Some points, each followed by its number:
 23| 15| 13|-24|-16| 27|  0| 37|-10| 18| 65| 35|-92|-22| 29| 74| 90|-41|-42| -4|-39|-45|-19|-18|-47|-50| 46| 29| 26|-20| 31|-11|-24|100|-15| 30| 34|-44| 23|-26| 32| 12|-16|-18|-10|-11| -2|-13|-84| -3|-66|-36|-37|-25|  6 0
 14| 39|-18| -8| 18|-28|-23|-27| 20| -8|-15|-37| 11| 38|-20|-38|-61|  7| 10| 16|  7| 33|  1|  0|  6|-14| -6|-12|  9| 36|  5| 14| 54|-35|  0|-19| -8| 10| -7| 22| 14|  8| 10|-13| -4|-36|  9|-27|  8|  5|  0| -4| -5| 12| -6 1
  71|  -8| -25| -21| 127|  56| 127| -36|  15|  -9|  68|  44| 109| -70| 127|  -5|  36|-112|  38|  35|  58| -35| -33|  79|-116|  54|-127| -26| -84| 127| -64|  46|  54| -37| -25| -23| -46| -68| -46|  28| -64| -29|  -2|  58|  20| -95| -65| -49| -77|  -6| -27| -20| -67| -49|  24 2
-15| 72|-12| 11|  3| 13| 17|-20|-15|-14|  8| 20| 32|-14| 24| 32| 17| 29|-14|-83|-33| -5|  6| 24| 22| 44|-51|-13| 38| -5|-13|-25|-24|-12| -9|  8|  5| 19|-13|  2|-28| -8|  1| 10| 13| 57|-10|-76| 37| 21| 14| 24| 16|  3|-17 3
 47| 37| 31| 11| 12| 25| -8|  7|-29|  5|  5|  9| 29|-56| -8|-14|  9| 39|-19|-42|-26|-51|  1| -7| 68| 38|-23|  5|-24|-36| 16| -6|-55| -3|  1|  6|-10| 13|-18|-19|-46| -1|  2| -3| 27| 67| 20|-25| 84|  1|  8| -5| 55|  4| 36 4
118| 33| -7|-47| 84| 11| 37|-26| 13|-23| 64|-13|-13|-51| 57|  2| 15|-60|-11| 41| -7|-27|-28|-14|-40|-35|-32|-10| -9|115| 41| 28| 65| 19|-17|-21| -9|-44|-12|  0|  4| 11| 16|-21| 11|-68| 12|-29|-76|-20|-66|-56|-27|-29| 46 5
   8|  49|   5|  -6| -37| -21|-101|   1| -12|   3|  -8| -24| -46|  20| -55|  23|   3|  43| -24| -18| -41|   5|   3| -40|  57| -25|  51|  21|  74| -49|  37| -20| -22|  20|   6|   4|  21|  36|   8| -10|  23|  16|  13| -40|  -6|  37|  50|  -6|  19|   2|  -8|  -3|  30|  16|   6 6
-119| -31| -29|  23| -48|  -7|  37|  -2|  13|   8| -21|  26|  -1|  52|  16|  47|   8| -10|  14|  -6|  -3|  59|  23|  52| -56|  16|  14| -36| -35| -32| -47| -39|  -2|   1|   4|   7|   2|  11|  37|  -6|  17| -16| -11|  33| -19|  27| -24| -19| -47| -20|  33|  44| -43|   2| -63 7
-127| -44| -31|  24| -64| -16|  27|   1|  19| -11| -31|  23| -17|  65|   8|  45| -25| -15|  24| -10|  12|  71|  26|  56| -69|   1|  19| -36| -39| -46| -52| -48|  22|   4|   4|  11|   9|  13|  53|  -7|  39| -14| -21|  30| -28|   9| -34| -23| -57| -17|  36|  49| -52|   6| -81 8
 20| 27|  0|-22| -3| -3|-11| 14|  5|  7| 35|  5|-64|  8| 10| 31| 32|-27|-22|  7|-29|-13|-20|-13|-34|-45| 40| 23| 51|  7| 20| 11| 17| 52|-10| 15| 25|-25| 12|  6| 36| 13| -6|-22|-12|-31|  2|-23|-58|  4|-48|-23|-29|-10|  0 9
 -69| -53|  33|  27|-106| -31| -86|  54| -12|  17| -55| -12| -73|  42|-104| -17| -23|  69| -18| -21|  -4|   7|  24| -51|  65| -35|  87|  38|  18|-127|  32| -13| -62|  35|  18|  31|  32|  20|  33| -18|  38|  14| -18| -20| -14|  49|   8|  84|  67|  18|  25|  13|  41|  32| -19 10
 60|-16| 46|  9| 12| 40|-22| 18|-28| 24|  3|  6| 28|-67|-14| -4| 23| 19| -4|  7| 16|-58|  1|-25| 60| 25|-23| 17|-46|-31| 11|-11|-57| -1|  7| -1|-19| 21|-25|-25|-45| -1|  7| -3| 20| 43| 34| 27| 62|-16|  9|-13| 55| -2| 53 11
 17|-42|-13|-14| 18|-25|-19|-18| 28|  0|-21|-45|  6| 29|-18|-38|-48|-21| 26| 73| 45| 28| -8|-26|-16|-31| 15| -4| -8| 59|  6| 32| 59|-35|  6|-27|-15|  7|-24| 24| 20|  4| 17| -7|-14|-77|  0| 75|-35| -2|  2|-13|-14|  2|  7 12
 37|-22| 40| 14| 14| 36|  9| 17|-26| 20| -3| 20| 39|-60| -2|-17| 21| 22| -1| -8| 21|-42|  5| -5| 45| 40|-34| 13|-53|-29| -6|  3|-53| -6|  5|  6|-16| -4|-21|-14|-46| -5| -2|  9| 22| 39|  7| 17| 74|  1| 15| -3| 47|  0| 38 13
 15| -8| 18| 13| 11| 19| 24|  7|-17|  4| -4| 16| 33|-41|  7| -9| 17| 16| -4|-14|  6|-39|  2|  3| 28| 34|-18|  3|-35|-17| -3|  4|-42| -8|  4|  5|-11| -1|-12|-14|-36| -8| -4| 13| 17| 40| -4|  1| 49| -6| 13|  5| 29| -1| 22 14
 23| -1| 19|-23|-13| 32| -8| 35| -2| 40| 50| 27|-78|-10| 21| 66| 80|-38|-27| 13|-14|-32|-14|-20|-47|-48| 32| 37| 14|-13| 20|  0|-22| 87|-13| 25| 24|-36| 12|-13| 32| 11|-10|-16|-14|-26| -2|  8|-78| -4|-57|-34|-35|-20| 14 15
 26|  6| -8|-18|  4|-26|-30| -9| 10|-24|  3|-27|-34| 14|-18|-16|-28| -4| -5| 22| -6|  5| -7|-25|  1|-39| 29|  4| 31| 17| 30| 13| 36|  4| -1| -6| 12|-10|  2|  8| 29| 14|  4|-25| -6|-37| 15| 13|-23|  2|-22|-18| -6|  3|  1 16
  2|-20|-20| -8| 23|-11|  7|-35| 22| -2|-18|-27| 31| 13|  3|-17|-53|-17| 26| 40| 42| 44|  9|  8|-19|  1|-23|-29|-54| 52| -9| -6| 53|-42|  4|-30|-25| 20| -8|  3|  5| -3| 16|  3| -6|-38| 15| 10|-30|-24| 14|  3|-16|  2| -3 17
-106| -90| -10|  30| -48|   1|  48|  24|  15|  12| -32|  23|   3|  29|   3|   6| -17| -12|  22|   8|  37|  36|  16|  29| -51|   9|  11| -19| -72| -43| -40| -11|  -5|  -1|   8|  14|  -4|   3|  15|  -8|  12| -17| -22|  42| -16|  -9| -55|  56| -24|   1|  38|  35| -32|   2| -46 18
-74|-29| -8| 15|-45|-15| -7| 12| 13|  6|-26|  4|-20| 53|-21|  3|-23|  7|  8|-12| 13| 43| 19| 16|-20|-10| 12| -4|-17|-46|-22|-13|  0|  8|  3| 12|  9|  6| 27|  2| 28| -1|-13| 10|-16|  2|-20|  7| -4|  7| 18| 20|-19| 11|-37 19
 -1|-23| 25| 17|-13| 17|-13| 18|-24| -1|-11| 13| 16|-30|-15|  1|  9| 21|  1| -6| -3|-25|  7|  0| 34| 26|  3|  5|-30|-49| -7|-26|-41| -2|  8|  5| -8| 21|  7|-23|-23| -5| -5|  4| 12| 51| 19| -1| 44|-14| 20|  9| 32|  3| 15 20
 12| -6|-11|  1| 61| 20|121| -5| 10|  9| 31| 30| 54|-14| 73|-26| 20|-53| 19| 14| 10|-18|-18| 60|-67| 32|-49| -5|-46| 75|-43| 41| 22|-17|-12| -1|-22|-49|-17| 23|-32|-17|-12| 40|  9|-37|-50|-36|-18|  0| -8| -1|-39|-21|  1 21
 30|-42| 22|-23|-22| 30|-25| 40| -4| 35| 44| 18|-86|-31|  7| 54| 51|-43|-32| 25|  6|-29|-14|-37|-42|-59| 32| 18|-31|-26| 35|-14| -9| 91| -5| 18| 21|-28| 10|-36| 39| 13|-10|-20|-14|-40|  9| 54|-85| -7|-54|-40|-30|-21| 17 22
-54|  0|  8| 17|-66| -6|-63| 20|-10| 11|-24|  1|-39| 21|-49| 27|-12| 42|-20|-36|-10| 21| 19|-16| 33| -9| 29|  4| -8|-96|  9|-44|-34| 28|  9| 17| 17| 34| 25|-30| 23|  7|-10|-14| -8| 42| 17| -2| 29|  6| 17| 15| 16| 17|-20 23
 17|  5|-12|-14|  9|-19|-10| -9| 10|-14|  4|-19|-15| 21| -8|-22| -6| -7| -1|  8|  1| 19| -4|-15| -4|-23| -3|  8| 41| 29| 14| 15| 29| -3| -4| -7|  9|-11| -2| 21| 19| 10|  7|-14| -6|-42|  2| 11|-13| 21|-15|-15|-10|  2| -4 24
 19| 18|-13|-23| -1|-17|-59|-11|  6|  9|  4|-27|-32| 27|-17| 17|  8|-12| -2| 26|  0| 22| -9|-24| -8|-38| 22|  4| 62| 31| 15| -3| 32|  8|  1|-13| 11| 10| -2| 10| 32| 11| 16|-28|-17|-36| 32| 17|-48|  1|-22|-15|-15|  0|  0 25
 44| 31|  9|-17|  7|-12|-50| -3| -1|-15|  6|-22|-28| -7|-22| -8| -2| 12|-13|  9|-18| -8| -4|-34| 30|-26| 35|  4| 38|  5| 38|  8|  8|  8|  1| -6|  8| -3|  8| -1| 13| 14| 11|-30|  3|  0| 29|  1|  1| -7|-21|-23| 17|  2| 23 26
 25|  1| 27| 15| 18| 28| 30| 12|-22| 10|  0| 23| 46|-49| 13| -9| 36| 26|  1|-19| -4|-48|  2| -5| 41| 47|-30| 14| -4|-10| -5| 21|-63|-14|  0|  8|-12|-13|-29|  6|-55|-10|  1| 20| 24| 55|-16| 19| 65|  9| 16|  6| 44| -3| 30 27
Which five points above are nearest to each new point by angle, seen from the average point of the numbered points? Their numbers follow each, nearest first.
 -13|  56| -60|  -3|  46| -62|  -6| -81|  32| -50| -45| -63|  81|  75|  -9| -60|-107|   9|  46|  19|  14|  81|   3|  36|   6|  21| -21| -42|  54| 104| -32|  16| 100|-117|   6| -50| -26|  50| -10|  46|  -3|  -6|  29|   0|  -5| -42|  23| -53|  16|  -6|  38|  31| -12|  20| -27 1 17 24 12 16
 12|  4| -5|-18|  1|-16|-38| -5| 10|-10|  7|-11|-33| 13| -3| 19| -1|-30|  4| 36| 14|  9|-11|-13|-23|-33| 40| 10| 20| 17|  3|-11| 29| 12|  2| -8|  7|  7| 23|  3| 30|  9|  8|-21|-13|-34| 30|-15|-55|-21|-20|-14|-19| -6|  3 25 16 9 24 12
  3|-42| 25| 12| -6|  9|  8| 20|-12|  2|-13| 11| 13|-32| -9|-21|  3|  9|  7|  5| 27|-18|  7| -9| 22| 16| -7|  6|-36|-30| -1|  3|-29| -4|  6|  5| -5|-11| -3| -7|-18| -4| -6|  8|  9| 12| -4| 50| 37|  4| 15|  0| 25|  1| 11 13 14 11 20 27
127| -3|  4|-64| 92| 11|  2|-15|  4|-19| 78|-30|-38|-62| 40|-28| 27|-68|-23| 63|-17|-48|-44|-35|-31|-62|-14|  3| 28|123| 64| 48| 73| 37|-16|-25| -2|-59| -7| -5| 15| 20| 19|-43|  9|-89| 33| 14|-79|-19|-91|-82|-22|-33| 70 5 9 16 24 25
-56| -9| -1| 22|-31| 12|  9|  7|-10|  9|-17| 20| 16|  8| -1| 25| 14| 25|  3|-40|-10| 14| 20| 22| 10| 29|-22| -5|  5|-43|-23|-23|-37| -4| -1| 11|  3| 15|  7|-10|-13|-11| -8| 20|  0| 48|-16| -3| 28|  8| 29| 31|  7|  7|-24 3 20 7 23 19
-35|-10| -6| 21| 14| 20| 86|  1| -3| -4|  0| 33| 49|-10| 42| -2|  8|-13| 19|-16| -1|-14|  4| 53|-27| 43|-35|-18|-51|  9|-40|  3|-18|-19| -4|  5|-15|-12| -3|  5|-34|-20|-14| 41|  8| 24|-40|-28| 13| -4| 24| 26| -9| -7|-16 21 2 14 7 3
   9|  41| -49| -11|  34| -87| -77| -85|  40| -62| -75|-102|  64|  86| -63|-103|-127|  39|  47|  48|  43| 100|  12| -20|  51|  -3|   9| -37|  43|  89|   3|  26| 113|-127|  18| -62| -27|  60| -19|  54|  16|   9|  44| -27|  -7| -52|  44|  11|  38|  -1|  45|  15|  22|  34|  -9 1 17 12 24 16
 10| -8|-13|-16| 12| -4|-11|-12| 19|  4|  6|-19| -9| 19|  4|  1|-11|-19|  5| 26| 21| 31| -6|-14|-29|-24|-11| -2|  9| 41|  3|  7| 41| -3| -4|-10| -3|  2|-13| 12| 22|  5|  8| -8|-10|-60| -6| 22|-43| 11|-14|-15|-27| -4|  1 12 24 25 17 16
 22|  2| -4|-19|  5| -7|  5|  2|  6| -1| 25| -3|-42|  1|  8|  9| 14|-20|-14|  6|-25| -4| -7| -4|-25|-35|  9|  7| 19| 17| 23| 15| 22| 36| -9|  4| 15|-29| 11| -1| 26|  8| -4|-14| -6|-27| -2| -3|-39|  0|-35|-20|-21| -6|  0 9 0 15 5 16
 13|-12|-10|-14|  8| -3|  9| -5| 10|  2|  9| -8|-14|  0|  9| -4| -2|-10| -4| -5| 10| 20| -4|-13|-14|-16|-23|  1| 23| 26| 13| 13| 19|  9| -8| -3|  6|-18| -2|  8| 14|  5|  4| -4| -4|-37|-18| 29|-25| 21|-17|-14|-15| -3| -3 24 12 16 5 25
 15| 22| 11|  8|  4|  0| -4|  6|-13| -8| -1|  4| 13|-17| -8|-18| 13| 21| -8|-16|-20|-30| -4| -5| 34| 18| 13| 11| -3|-20|  4|  5|-35| -5|  4|  6| -2|  5| -5| -1|-22|  0| -1|  0| 13| 39|  4|-17| 46|  2|  7|  0| 28|  1| 18 4 27 14 20 13
-30|-63| 22| 10|-50| -8|-55| 33| -3| 27|-29| -6|-31| 13|-51| -4| -5| 17|  4| 24| 25| 13|  6|-31| 21|-18| 41| 24|  6|-67|  2|-11|-22| 13| 13|  8|  9| 15| 11| -5| 19|  6| -3| -9|-12|  1| 16| 68| 15|  1| 16|  5| 15| 12| -2 10 23 19 6 20
-51| 12| -2| 17|-25| -3| 13| -5| -9|  4|-14| 21|  9| 11|  2| 20| -5| 23| -1|-42|-17| 10| 16| 33|  5| 33| -6| -9|-15|-45|-20|-22|-22| -2| -1| 13|  5|  2| 16| -5| -6| -7|-12| 11|  2| 55| -3|-44| 24| -6| 22| 30|  6| 10|-28 3 7 23 20 8
-24|-48| 10| 17|-14|  7| 22| 21| -8|  3|-14| 13| 13| -5| -5|-15| -3|  1| 10|  7| 20| -4|  8|  6|  3| 14| -4| -1|-31|-28|-13| -4|-21| -4|  7|  4| -5| -4|  1|-13|-13| -8| -9| 17|  2| 12|-12| 40| 19|  1| 20| 10|  8|  1| -7 18 20 14 13 27
